In the rows, zero is written as 128.
Rotation paths and how fast each direction turns (deg/step)
Each turn is a multiple of 5 degrees from 10 to 175, or 0.
Each row of a path follows its step; steps can be skipped.
Path 1:
step 0: [119 127 127 127 124 129 129 126 123 125 134 132 131 123 121 119 130 118
 119 124 131 127 121 119 129 126 133 128 127]
step 1: [126 130 128 131 128 138 132 136 124 126 128 140 128 124 121 118 122 129
 126 129 129 133 125 129 129 126 135 133 122]
step 2: [131 132 134 129 124 128 125 137 120 130 128 129 135 133 125 123 127 120
 115 130 129 126 123 125 130 131 135 127 123]
step 3: [122 131 135 126 131 131 132 136 122 124 128 138 121 123 128 130 129 121
 125 131 127 124 126 132 127 127 134 124 118]
step 4: [127 130 131 131 124 131 133 125 117 126 130 137 136 129 125 130 129 114
 126 120 133 126 126 125 126 127 131 128 125]
step 5: [127 129 124 126 125 131 137 136 119 125 125 139 133 127 127 128 123 130
 127 129 126 131 125 129 116 129 134 125 123]
step 6: [124 122 125 128 124 125 127 132 119 125 119 126 135 127 126 123 130 117
 120 127 127 124 123 126 124 125 136 126 125]
step 7: [121 130 129 129 126 129 136 131 125 120 128 129 127 119 123 126 122 120
 127 134 127 135 128 133 125 124 137 131 119]
step 8: [125 127 132 134 116 130 133 132 123 127 126 129 134 134 128 125 125 121
 124 126 139 129 130 129 129 131 136 132 124]
step 9: [121 126 129 128 121 132 134 136 124 126 131 132 125 124 134 131 120 127
 119 131 126 128 129 127 124 135 133 121 120]
step 10: [120 122 129 130 123 140 128 127 116 130 123 128 130 123 129 128 126 118
 125 125 132 124 128 125 132 124 133 123 126]
Speeds:
[126 125 128 126 129 126 126 130 130 127 128 127 124 125 130 128 130 126
 125 127 126 123 127 128 127 129 128 125 127]  110
[126 125 126 130 127 127 130 129 130 128 131 131 129 130 126 127 126 130
 129 122 127 127 129 127 128 131 126 128 126]  90
Path 2:
step 0: [130 137 125 128 119 136 124 129 117 130 129 127 125 137 131 119 123 135
 132 130 125 126 120 124 131 138 122 129 121]
step 1: [128 124 125 126 117 129 134 128 136 127 134 132 119 139 131 130 131 135
 125 128 132 117 120 131 132 126 127 123 118]
step 2: [134 142 135 133 120 128 119 129 127 123 137 128 129 126 129 122 131 130
 133 128 134 117 131 133 133 128 129 130 118]
step 3: [131 125 132 127 113 125 125 129 128 133 128 130 130 127 140 122 136 132
 130 125 132 130 124 121 131 124 122 114 122]
step 4: [122 143 126 126 128 129 126 133 127 124 130 126 124 138 136 119 123 135
 131 129 127 131 126 131 130 134 120 122 117]
step 5: [129 125 125 122 119 132 132 126 131 133 136 132 131 134 137 126 121 130
 130 131 136 119 119 128 130 130 135 125 116]
step 6: [130 137 133 136 116 131 127 126 120 131 132 128 124 131 124 122 127 128
 126 125 131 118 129 129 134 125 119 131 115]
step 7: [134 128 124 123 114 130 125 131 130 126 126 132 123 127 136 125 138 143
 132 124 133 122 130 128 126 127 126 120 123]
step 8: [131 139 132 127 123 125 118 130 131 122 134 124 127 134 134 122 127 131
 134 131 120 126 116 129 136 132 123 123 121]
step 9: [121 132 127 127 121 124 134 129 131 134 139 130 129 136 134 123 132 129
 127 126 142 127 124 125 131 129 133 118 118]
step 10: [127 137 133 129 119 134 123 131 125 128 128 130 128 127 136 123 119 127
 126 135 134 122 135 129 131 126 118 129 113]
Speeds:
[127 127 125 126 129 131 132 126 125 131 125 128 128 128 129 126 122 128
 127 127 127 127 128 129 127 128 127 130 125]  65
[127 130 128 127 127 126 127 127 128 130 130 128 130 125 125 125 128 124
 128 127 132 124 129 125 126 125 127 129 129]  100
[131 127 127 126 130 126 128 129 130 125 131 130 128 132 125 126 125 126
 127 127 129 129 125 129 125 130 128 127 128]  95
Path 3:
step 0: [132 134 122 125 123 127 140 128 124 129 136 142 120 121 134 119 123 125
 130 132 131 132 134 127 128 130 130 132 133]
step 1: [124 131 117 134 134 120 139 130 124 129 120 131 129 117 133 129 120 131
 126 125 140 132 130 120 131 130 128 131 132]
step 2: [129 129 123 147 123 123 136 131 137 133 131 132 132 124 127 124 121 126
 123 120 125 133 132 124 130 131 130 121 134]
step 3: [121 132 135 147 126 128 129 121 124 123 130 127 130 121 123 120 124 135
 137 126 133 126 126 126 124 134 129 128 135]
step 4: [129 127 129 139 129 134 130 131 115 127 140 121 122 121 124 123 120 128
 130 134 122 136 129 122 130 125 128 126 125]
step 5: [124 122 129 130 127 125 128 137 119 125 135 128 119 118 124 123 130 124
 135 122 141 129 120 124 129 123 126 119 125]
step 6: [134 125 129 129 129 130 131 138 129 127 140 135 125 111 131 129 124 127
 128 119 129 134 123 137 121 130 134 131 126]
step 7: [117 129 128 132 139 126 134 131 128 131 126 126 120 119 127 121 133 126
 122 122 130 132 121 130 125 138 138 134 126]
step 8: [121 125 118 134 126 119 132 124 127 132 138 125 124 126 132 126 126 128
 130 121 116 125 126 127 129 128 143 131 123]
step 9: [119 119 128 133 137 121 124 128 131 132 135 122 134 130 129 125 119 134
 137 124 129 129 113 122 129 128 130 132 127]
step 10: [124 117 132 128 129 130 125 126 131 119 137 133 126 132 127 121 118 122
 132 128 118 141 121 127 126 133 130 124 126]
Speeds:
[129 130 127 127 128 129 129 126 128 126 128 127 131 125 130 131 126 130
 133 129 129 125 128 129 124 125 129 131 128]  135
[130 129 127 125 130 128 130 129 125 128 128 134 128 126 127 129 132 126
 128 129 129 131 126 131 127 125 128 128 128]  60
Path 4:
step 0: [134 131 131 124 120 136 127 129 131 131 129 125 127 124 127 120 142 138
 123 125 125 136 136 125 137 122 127 123 124]
step 1: [128 138 121 130 122 129 126 124 116 123 127 128 130 126 122 124 124 132
 129 125 142 123 138 126 131 129 128 128 120]
step 2: [133 138 130 130 124 128 129 136 125 130 123 121 122 125 127 126 136 124
 124 122 131 136 125 127 138 113 127 127 125]
step 3: [134 133 127 124 128 137 124 124 125 124 126 124 128 118 126 119 130 130
 126 125 138 133 143 125 122 130 123 123 129]
step 4: [131 135 127 119 119 131 129 125 119 119 118 128 128 130 128 127 132 132
 128 127 131 133 128 134 143 121 131 126 123]
step 5: [126 136 131 127 135 127 126 128 121 124 125 120 125 124 131 121 127 120
 123 120 141 126 136 120 128 121 131 125 131]
step 6: [139 139 128 125 125 135 126 129 134 118 116 124 130 124 132 121 129 129
 129 126 127 135 128 132 135 126 121 123 133]
step 7: [122 128 130 119 126 126 124 113 117 124 126 120 129 125 127 124 126 129
 126 124 137 133 133 131 129 126 133 119 133]
step 8: [126 136 131 128 129 129 125 133 131 115 117 123 131 132 138 126 129 128
 129 118 126 124 134 127 139 120 131 128 131]
step 9: [131 135 127 128 130 123 124 117 134 124 127 119 126 123 129 115 123 126
 122 127 138 127 125 130 130 130 124 117 134]
step 10: [124 131 130 128 120 127 124 125 125 121 123 119 137 127 128 127 125 134
 137 120 119 135 132 132 134 121 130 123 137]
Speeds:
[127 128 127 127 132 126 130 127 127 127 129 128 125 126 125 130 129 130
 127 127 129 128 124 133 131 128 125 127 127]  145
Path 5:
step 0: [127 128 131 126 137 134 121 128 137 120 131 129 133 131 132 131 132 136
 134 135 117 133 132 130 137 126 130 126 128]
step 1: [136 127 134 137 129 124 135 131 124 128 125 128 127 136 136 122 122 122
 137 128 125 125 126 126 131 137 125 130 139]
step 2: [126 129 129 122 125 121 125 134 119 133 131 130 129 113 133 134 130 124
 122 134 137 128 132 128 134 128 124 131 136]
step 3: [127 127 128 115 125 132 116 130 132 122 134 126 130 129 132 127 124 127
 130 125 120 136 128 130 122 122 135 122 135]
step 4: [129 131 132 130 126 135 143 130 128 119 131 136 130 133 128 129 124 114
 130 123 126 127 121 126 129 130 129 130 130]
step 5: [117 123 132 124 130 119 131 127 129 127 123 133 137 124 135 128 134 126
 127 134 138 129 130 132 135 125 131 136 123]
step 6: [133 121 132 128 136 125 122 131 136 116 128 124 129 126 127 123 119 133
 129 131 127 132 141 130 125 131 134 122 132]
step 7: [131 133 130 137 126 128 133 134 128 126 132 135 127 130 128 137 128 123
 135 130 119 133 131 121 138 130 120 123 133]
step 8: [119 128 136 125 124 125 125 133 124 136 122 123 131 125 139 121 135 128
 132 127 129 128 124 127 136 129 130 134 138]
step 9: [135 129 130 117 135 136 124 127 127 122 136 126 128 120 130 129 116 126
 123 133 131 127 127 133 123 133 130 130 138]
step 10: [132 127 124 126 121 123 130 127 126 122 136 139 131 136 132 137 130 116
 133 132 125 133 127 129 126 119 130 126 129]
Speeds:
[131 130 132 129 125 127 130 129 129 127 125 127 127 131 129 129 126 128
 128 127 127 128 123 128 132 124 127 128 127]  110
[130 127 128 124 126 129 126 130 123 131 132 127 126 128 131 128 129 128
 128 129 127 126 124 130 128 129 127 126 131]  55
[135 127 125 129 128 122 126 126 126 127 127 129 128 128 129 128 127 127
 127 130 131 128 130 130 127 127 128 129 128]  90
[130 130 127 130 128 131 131 129 127 126 130 129 127 124 126 129 126 127
 123 129 128 126 129 128 132 130 128 129 127]  145
Path 6:
step 0: [126 134 131 127 124 123 126 129 124 119 126 137 131 132 122 125 124 127
 114 120 127 125 123 137 118 130 127 131 126]
step 1: [128 130 122 133 126 133 135 126 119 132 116 128 133 121 132 126 128 132
 119 118 125 124 128 128 123 132 119 134 131]
step 2: [128 129 132 134 124 133 138 124 125 123 136 125 142 125 127 129 126 130
 122 115 129 126 124 127 125 125 131 119 127]
step 3: [127 140 130 133 125 131 128 135 130 121 131 137 130 128 127 130 133 128
 115 126 120 128 122 136 117 130 124 128 128]
step 4: [124 126 120 135 123 129 127 126 127 124 121 128 131 120 125 130 119 126
 115 116 121 121 128 127 129 128 122 135 132]
step 5: [126 123 127 133 127 124 138 129 124 120 132 124 136 126 130 125 136 133
 122 113 128 129 123 124 123 124 120 123 124]
step 6: [130 138 128 137 128 131 135 139 124 121 132 133 136 122 128 131 129 127
 118 128 125 127 132 138 128 126 128 128 126]
step 7: [116 128 131 129 121 124 128 129 129 122 124 129 136 120 123 131 121 121
 116 124 125 122 126 125 120 127 121 132 129]
step 8: [129 124 120 132 130 129 139 129 120 119 129 125 132 128 124 120 130 132
 119 121 128 130 129 126 120 131 116 123 133]
step 9: [132 129 132 135 131 130 134 130 119 122 133 133 140 127 130 126 120 127
 119 122 130 127 127 139 125 125 130 132 119]
step 10: [125 140 134 130 117 126 131 132 121 130 122 129 134 125 125 132 128 123
 116 124 127 126 126 125 117 130 120 129 129]
Speeds:
[130 131 128 131 128 127 129 127 125 129 127 124 131 129 133 127 130 127
 129 127 131 128 127 127 130 126 129 129 125]  95
[130 124 131 128 127 128 128 127 128 131 127 126 129 126 127 133 125 123
 127 127 127 127 127 124 129 129 128 127 126]  135
Path 7:
step 0: [117 129 127 116 128 126 133 129 122 130 125 137 120 127 128 142 122 129
 129 126 125 118 119 129 125 119 134 125 126]
step 1: [119 133 133 123 122 141 116 128 126 123 125 128 121 131 136 135 134 127
 134 128 133 129 123 121 127 134 119 124 125]
step 2: [132 132 136 117 132 125 127 131 127 117 139 132 120 132 132 129 122 130
 137 134 120 130 124 133 128 122 120 137 122]
step 3: [128 134 130 122 117 134 123 125 119 123 127 145 126 132 124 138 126 127
 127 128 124 122 126 130 120 122 135 127 132]
step 4: [125 136 137 125 130 136 120 122 114 127 124 126 127 130 134 130 128 130
 137 133 137 136 135 127 122 131 123 130 122]
step 5: [137 136 128 122 139 124 129 131 114 123 139 133 128 127 124 131 135 124
 131 130 119 126 125 134 123 128 119 133 128]
step 6: [129 131 135 120 129 126 122 120 119 129 123 139 128 122 139 141 131 129
 115 127 125 124 129 131 124 127 136 125 130]
step 7: [123 123 130 120 129 136 121 124 114 134 125 127 127 129 131 128 133 120
 128 130 128 140 127 129 133 136 119 134 117]
step 8: [123 132 127 111 139 122 139 131 122 129 134 129 127 126 131 135 129 121
 131 125 123 122 120 129 124 123 123 131 124]
step 9: [119 132 129 122 124 131 119 124 131 126 122 137 121 129 136 144 137 127
 123 124 127 128 119 126 129 132 127 125 135]
step 10: [126 126 140 119 128 129 122 129 126 124 128 128 120 131 133 131 119 123
 134 128 127 140 124 127 133 128 118 135 115]
Speeds:
[128 126 128 128 127 132 128 129 129 128 129 130 129 128 132 130 128 132
 126 126 134 131 129 129 126 131 127 128 129]  130
[125 127 128 127 127 124 127 129 129 129 129 130 129 132 128 129 129 126
 126 130 128 127 131 129 125 127 127 121 129]  130
Path 8:
step 0: [127 122 131 115 126 121 133 119 126 126 132 126 131 124 129 124 137 125
 143 124 126 141 133 124 131 128 129 121 128]
step 1: [135 128 132 127 122 117 135 116 125 115 120 128 122 131 122 134 127 129
 131 125 132 129 129 131 119 122 120 122 131]
step 2: [143 123 121 125 122 123 118 131 134 123 124 125 130 125 125 123 137 126
 138 130 120 125 131 127 125 124 122 121 134]
step 3: [139 127 137 121 121 131 131 124 121 124 133 123 135 125 135 133 139 124
 136 125 134 131 131 133 126 119 131 128 130]
step 4: [125 125 138 125 130 122 126 118 128 121 128 127 130 120 121 127 124 129
 139 127 118 133 129 130 114 117 125 123 131]
step 5: [134 130 130 118 125 116 128 122 126 124 119 125 131 128 127 125 139 129
 136 122 127 132 130 121 132 134 123 114 128]
step 6: [147 123 127 126 120 125 135 126 123 120 124 125 123 130 125 130 130 125
 132 132 131 138 128 135 121 119 122 127 128]
step 7: [133 122 127 124 119 122 120 122 134 125 135 127 128 120 130 132 133 124
 142 127 120 122 132 123 126 117 124 128 133]
step 8: [130 131 142 121 124 127 130 124 123 121 120 124 138 129 127 127 138 127
 139 119 130 126 128 136 123 124 133 122 136]
step 9: [133 125 128 124 132 126 125 121 125 119 128 127 132 121 125 128 128 131
 135 135 124 142 133 129 118 125 120 113 128]
step 10: [144 125 132 121 123 110 132 119 126 126 130 120 126 124 130 127 135 129
 130 123 126 127 126 121 131 125 124 125 126]
Speeds:
[125 126 127 123 128 127 129 130 125 125 130 127 129 128 127 126 125 131
 128 126 130 128 124 126 126 130 127 126 125]  80
[127 125 127 127 124 126 131 129 128 130 124 130 124 129 127 130 127 127
 130 128 127 131 127 126 130 129 127 130 128]  70
[128 129 130 126 124 132 125 131 128 128 130 126 127 129 130 128 128 127
 130 129 127 126 125 127 129 124 127 132 129]  85
[126 127 131 126 129 126 127 129 131 130 129 130 127 128 132 130 131 125
 127 129 132 127 128 127 128 128 124 125 126]  155
[127 130 130 127 128 128 127 131 128 127 130 133 124 129 130 126 128 131
 125 128 126 127 132 130 128 131 129 131 126]  0
